Some points:
[-0.084  1.675 -0.428  0.011  0.269 -0.999  0.186  0.111  1.348  1.127  0.874  1.328  0.961 -1.789 -0.338 -0.672  2.032  1.266 -1.282 -1.380  0.786  0.643  0.226  0.374]
[ 0.435 -0.515  0.694  0.414  0.755 -0.252 -0.177 -1.245  0.866 -1.734 -0.857  0.554 -0.191 -0.759 -0.650 -0.232  0.542  0.428 -2.001  0.456 -0.635 -1.314  0.809 -0.013]
[ 0.094  0.854 -0.718  0.967  0.284  0.968  0.697 -0.297 -0.251  0.608 -1.619 -0.546 -0.843  1.647  0.045  0.865 -0.022 -0.319  0.623 -0.619  1.193  0.253  2.151 -0.056]
[-0.720 -1.102  1.226  0.041  0.417 -0.131 -0.899  1.013 -0.348  1.309  0.185 -0.532 -2.074  1.678 -0.896  1.907 -0.218  1.092  0.077  0.184  0.258  0.108 -0.696 -0.749]
[ 0.253 -1.700 -0.432 -0.048 -0.588  0.389  0.881 -0.690 -0.624 -1.617  0.189  0.336 -0.106  1.370 -0.216 -1.217  0.495  0.116 -1.467  0.488  0.054  1.004 -0.559 -1.540]
[ 0.578 -2.447  0.926 -0.554 -0.615 -1.054 -0.616 -0.290 -2.020  1.239  0.881 -0.058 -0.108  1.662  0.170  0.646 -1.656  0.695  1.546  0.138  0.742  0.108 -0.152  0.358]
[ 1.349  0.762  1.230 -0.689  0.867 -0.273  0.615 -0.577  0.358  1.111 -0.099  0.272  0.621  0.290  0.329  1.122  0.198  2.249  0.234 -2.056 -0.691 -1.992  0.321  0.808]
[ 1.120 -0.502 -0.026 -0.041 -0.184 -0.222  0.430  0.655 -0.463 -0.451 -1.738  0.611 -1.038 -1.930  0.048 -0.376 -1.252  1.784 -1.881 -1.966  1.023 -1.315  0.411  1.101]
[-0.569 -0.150 -0.545  0.462 -1.512  0.896 -0.283  0.428  0.498  0.423 -0.986  0.953  0.426 -1.008  1.267  1.890  0.244  0.995 -0.970 -0.677  0.869  0.001 -0.066 -0.890]
[-1.798  0.641 -0.902  0.764  0.691  1.016 -0.015  1.485  0.125 -0.077  0.818 -0.438 -0.375  0.324 -1.000 -0.657 -0.538  1.338 -0.605  0.274  1.518  0.763 -0.684  0.866]
[ 0.885 -2.940 -0.809  1.140  0.366 -1.613 -0.551  0.139  0.345 -1.016 -2.362  0.344  0.027  0.926 -1.157 -0.989  1.122 -0.397  1.113  0.582 -0.370  0.496 -1.034  0.070]
[-1.108  0.495  0.225 -0.238  2.118  0.053 -1.445  0.338  1.675 -0.478 -0.436 -0.121  0.800 -1.486  0.764  0.673 -0.361 -1.309 -0.817 -2.067  1.379 -0.251 -0.635 -0.583]
[-0.917  0.282 -0.589 -0.019 -1.141 -0.345  1.161  0.298 -0.720 -1.234 -0.327 -1.070 -0.076  4.745 -0.270 -0.051  0.183 -1.541 -0.990  1.756 -2.161 -0.448 -0.744 -0.127]
[ 0.456  0.077 -3.269  0.958  0.566 -1.469 -1.412 -0.488 -1.806  0.319 -1.965 -0.580 -0.816  1.427 -0.807  0.601  0.373 -1.152 -0.194  1.203 -1.095 -0.784 -0.883 -1.001]
[-0.447  1.362  0.502 -1.199  1.005  0.309  0.079  0.944 -0.141 -0.940 -0.858  0.830  1.223 -0.514 -0.180 -1.362  0.227  0.687  0.876 -1.432 -0.063 -1.130  0.674  0.454]
[ 0.400 -1.695 -1.237 -0.985  0.991 -0.160 -0.284  0.435  0.370  0.801 -0.381  1.122 -0.856 -0.337  1.066 -0.103  0.599 -0.872  0.151  0.710 -0.053  2.172 -1.063  0.065]
[-0.530 -0.182 -0.870 -0.571 -0.537  0.141 -0.126  0.152 -0.831  0.704  1.473  0.569  1.350 -0.110 -0.047 -1.940 -1.173 -0.447  0.590  1.337  0.250  0.844 -0.567 -0.854]
[ 0.616 -0.008  0.204  0.707  0.746 -1.464  1.089 -1.215 -1.406  0.686  0.535 -0.099 -0.299  0.317  0.763 -1.637 -0.725 -0.656  0.043  0.753 -0.845  0.531  0.089 -0.531]
[-0.128 -0.022 -1.959  0.353  0.295  0.260 -0.342  0.525 -0.593 -1.411 -0.174 -0.186  1.385 -1.406 -0.069 -0.302  1.292 -0.001  1.114  0.886 -0.278  1.576  0.155  0.294]
[-1.726  0.495 -0.001 -0.445 -0.243  0.849 -2.280 -1.015  0.280  1.487 -0.853 -1.756  0.686 -1.289  0.015 -0.512  0.678 -1.589 -1.882  0.976  0.161 -1.409  0.670 -0.127]
[-1.369  3.422  1.182 -0.967 -2.468  0.266  0.931 -0.497  1.101  1.235  0.205  0.534 -1.294 -0.478 -0.249 -0.425  0.471  0.317 -1.242 -0.710  1.032 -1.434  1.346  2.229]
[-1.525  1.490  3.168  0.398 -1.297 -0.338  0.653 -2.514  1.415  1.108  0.647 -0.403  0.635  0.101  0.366  1.806  1.357  1.519 -0.635 -1.615 -0.421 -2.526  2.280  1.172]
[-0.771  0.735  0.936 -0.149 -2.381 -0.765  0.617  1.648  0.325 -0.604 -0.026 -0.774  0.859 -0.615 -0.475 -0.382 -0.101  0.844 -1.075 -0.433 -0.828  1.558  0.086 -0.397]
[ 1.401  0.227 -1.341  0.507  0.228  0.193  1.052  1.124  1.084  0.922  0.504 -0.581  1.405 -2.997  0.162  0.076 -2.222  0.608  2.200 -0.558  1.369  0.312 -1.234  0.148]
[-0.714 -0.203  0.465 -0.001 -0.286 -0.213  1.172 -0.050  0.951 -0.188  0.402  1.411  0.139 -0.559  0.062  1.941 -1.917 -0.478 -0.060 -0.597  0.443  0.131  1.421 -0.077]
[-0.500 -0.308  0.862  0.379  0.407  1.816 -0.018 -1.302 -0.465  0.536  0.338  0.153 -1.706  2.052 -0.052  0.517  0.333 -0.002 -0.298  1.518 -1.373 -0.991  1.588 -0.603]
[ 0.611 -1.287 -0.078 -0.576  0.607  0.375  0.097  0.876  1.187  0.091 -0.151  0.080 -0.325  0.479  1.576  0.143  0.177 -1.136  1.022 -0.667  0.167  0.114 -0.222 -0.904]
[ 0.762  0.354  0.132 -0.401 -0.026 -0.481  0.047 -0.198  0.773 -1.150 -0.688 -1.096 -0.401 -0.232  0.126 -0.651  0.654  0.491 -1.015  0.114 -0.547  1.014  0.489  0.871]
[ 1.712  0.881 -0.361  0.455  1.228 -0.189 -0.515 -0.152  0.835 -0.757 -0.119  0.539  0.067 -0.983  0.008  0.099 -0.046  0.543  1.384  0.095 -1.018  0.325 -1.783  0.569]
[-0.922  0.101 -1.007 -0.186  1.641  1.344 -0.535  1.239 -0.786  2.274  0.118  1.183  0.194 -2.074 -1.367 -1.329 -1.292 -1.290  2.081 -0.065  1.723  2.529 -0.615 -0.775]
[ 0.185 -0.087 -0.370 -0.008 -0.680 -0.446  0.506  1.005  1.331 -0.290 -0.181  0.171  0.190  1.115 -0.546  0.037 -0.937  0.655  0.126  0.121 -1.313 -0.304  0.205  1.082]
[ 1.085 -0.705 -0.806  0.210 -1.026 -1.479  1.080 -0.066  1.827  0.127  0.415 -0.922  0.710 -2.018 -0.904 -0.523  0.957 -0.418  1.107  0.222  0.551  0.450  0.976 -0.841]
[-0.084 -0.367  1.604  1.174 -2.044  0.545  1.153 -0.418 -1.413 -0.229  1.290 -0.203 -0.979  1.381 -1.059  0.248  0.467 -0.042 -0.171  1.782 -0.245 -1.956  0.424 -0.245]
[ 1.608  0.995  0.892 -1.088 -1.082 -0.111 -0.348 -0.027 -0.465 -0.654 -0.268  0.163  0.846  0.328  0.331 -0.567  1.712 -0.314 -0.677  0.627  0.228 -1.054 -1.051  0.017]
[-0.201  3.131  0.529 -1.115  0.533  3.130 -0.243 -0.895  0.977  1.246 -0.452  0.569 -0.645 -5.386 -0.410 -1.045 -1.231 -0.214 -0.671 -2.194 -0.516  0.660  0.614 -0.090]
[-0.278 -0.181  1.219 -0.294  1.674  1.154  0.230 -0.619 -1.345 -0.883  0.358  0.129  0.075  1.421  0.690  1.268 -0.594  0.998  1.321  0.843 -0.365 -0.840  0.098 -1.135]
[-0.644  0.321 -1.350  0.315 -2.406 -0.524  0.273 -0.700  1.008  0.360  2.019 -1.045  1.710 -0.084  0.355  0.935  0.840 -0.027 -1.121  0.784 -1.573  0.165  3.109 -0.496]
[-0.787 -2.559 -0.769  0.544  0.726  0.920 -1.095  1.427 -0.776  0.569 -0.526  1.335  0.707 -1.642  1.706 -0.502 -1.686 -0.656  1.191 -1.285  1.511  1.774 -3.295 -0.091]
[-0.828  1.114  0.875 -1.164  0.590  0.359 -0.511 -0.088  0.070 -0.046 -0.012 -0.390  0.453  0.611 -0.581  0.764 -1.235 -0.283 -1.211  0.205 -0.284  0.810  0.416 -0.384]
[ 0.764 -1.119  1.243  0.694 -0.184 -0.350 -1.835 -2.352 -0.020 -1.386  0.256 -0.322 -1.877  1.719  0.536 -0.721 -1.198 -0.651 -0.590  0.475 -1.196 -0.784 -0.678  1.071]
[-1.380 -0.037  0.738  0.261 -0.778  1.514 -0.250 -1.440 -0.312  0.627 -1.700 -0.255  0.235 -1.951 -0.489 -0.300  0.865  0.458  0.383 -1.062 -0.861  0.563 -0.060  0.928]
[ 0.078  0.270  0.952 -0.302  0.519 -1.497  1.930 -0.207 -0.216 -2.219  0.097 -0.778 -1.481  0.725  0.798  0.382  0.794  0.606 -0.748  0.665  0.290 -1.151 -0.628 -0.141]
These points spread out most along one direction. Take the direction at right angles to it along which they spread out most. Go by this last direction. Where along it does each point below lie, from 0 to 99? The average is 50, and the first point in the table lies past the average. One standard deviation of the points above along it is 16.
[ 0.548 -0.661  0.382 -1.247 -0.683  0.033  0.505  0.631 -0.744  1.193  1.104  0.848  1.090  0.750  0.878  0.882 -0.338 -1.215 -2.161  2.202 -0.821 -0.616  1.880  0.453] 54
[ 0.748  0.018  0.067  0.227  0.239 -1.047  0.765  0.457 -1.782 -0.836  2.192  1.250 -0.835  0.238  0.465  0.961  0.185  0.286  3.164  0.284  0.015 -1.198 -1.689 -1.310] 34
[ 0.615  2.858  1.844  0.613 -1.988 -0.532  0.661 -0.480 -1.134  0.270  0.563  0.051 -0.089  3.442 -0.213  0.248 -0.858  0.420  0.164 -0.286  0.472 -0.881  0.212 -0.665] 61
[-0.748  0.662 -1.651 -1.172 -1.084 -0.034 -0.725 -1.232  2.060 -0.236 -1.322 -0.030  0.344 -0.167 -1.346 -0.123 -0.038 -0.850  0.559  2.385  0.112 -0.504  0.808 -1.018] 50
[ 0.955 -1.603  1.381  1.703  1.445  1.103 -0.294 -0.225 -0.664  1.343 -0.209 -0.331 -0.622 -0.257  1.013 -0.890 -0.797  2.485  1.748  0.203  0.894  0.565 -1.385  0.187] 35
[ 0.578 -0.605  0.138  0.113  0.576 -0.712  0.170  0.036 -0.754  0.008  0.975 -1.041  1.789  2.393 -1.407  1.134  1.079 -2.801 -0.500  0.011  0.555 -0.780 -2.129  0.448] 36
[ 1.253 -2.761  0.150  1.806 -0.243 -1.458 -0.266  1.456 -1.134 -1.756  0.494 -0.544 -0.742  1.799  1.043 -0.392  3.258 -1.081  1.716  1.746 -0.381  1.920  0.210  0.260] 20
[ 1.804  0.488  0.751  1.210  0.212 -1.743  1.992  0.388  0.001 -1.004  2.094  0.474 -1.224 -2.366  0.944 -1.086 -0.206  0.741 -0.870 -1.643 -0.146  0.143  0.918  0.732] 61
[-0.091 -0.896 -2.348  0.495  0.715 -0.734 -0.272  2.302  1.184 -1.079 -1.137  0.709  1.468  0.307  1.111 -0.284 -0.169 -2.057  0.853  1.071  0.062  1.693 -0.073  0.143] 23
[-0.402  0.046  1.054 -0.909 -0.572 -0.482 -0.572 -1.631 -0.880  0.919 -0.462 -0.363 -0.278 -0.209 -0.215 -0.458 -0.491  0.996 -0.216 -0.355 -0.352 -0.206  0.537 -0.395] 57
[-1.218 -0.313 -2.776 -2.245  1.015 -0.172 -1.130  1.612 -0.162  0.233 -0.165 -1.407 -1.215  0.004 -0.010 -0.113  0.073 -0.147 -0.924 -0.265  0.152 -0.335  0.234  0.551] 42
[ 0.118  2.088  0.120 -0.187  1.243  2.636 -1.894  0.842  1.321  0.298 -0.101 -1.419  0.632  0.098 -1.623  0.327 -0.565 -1.214 -0.711 -1.407  0.492 -0.274 -1.156  0.664] 56
[-0.524 -0.892 -1.052 -0.124  1.080  1.022 -0.033 -0.657 -1.064 -0.899  1.147  0.773 -0.529 -0.704 -0.056  0.369  0.662  0.544  1.598 -1.753  0.130  1.256 -0.279  0.123] 40
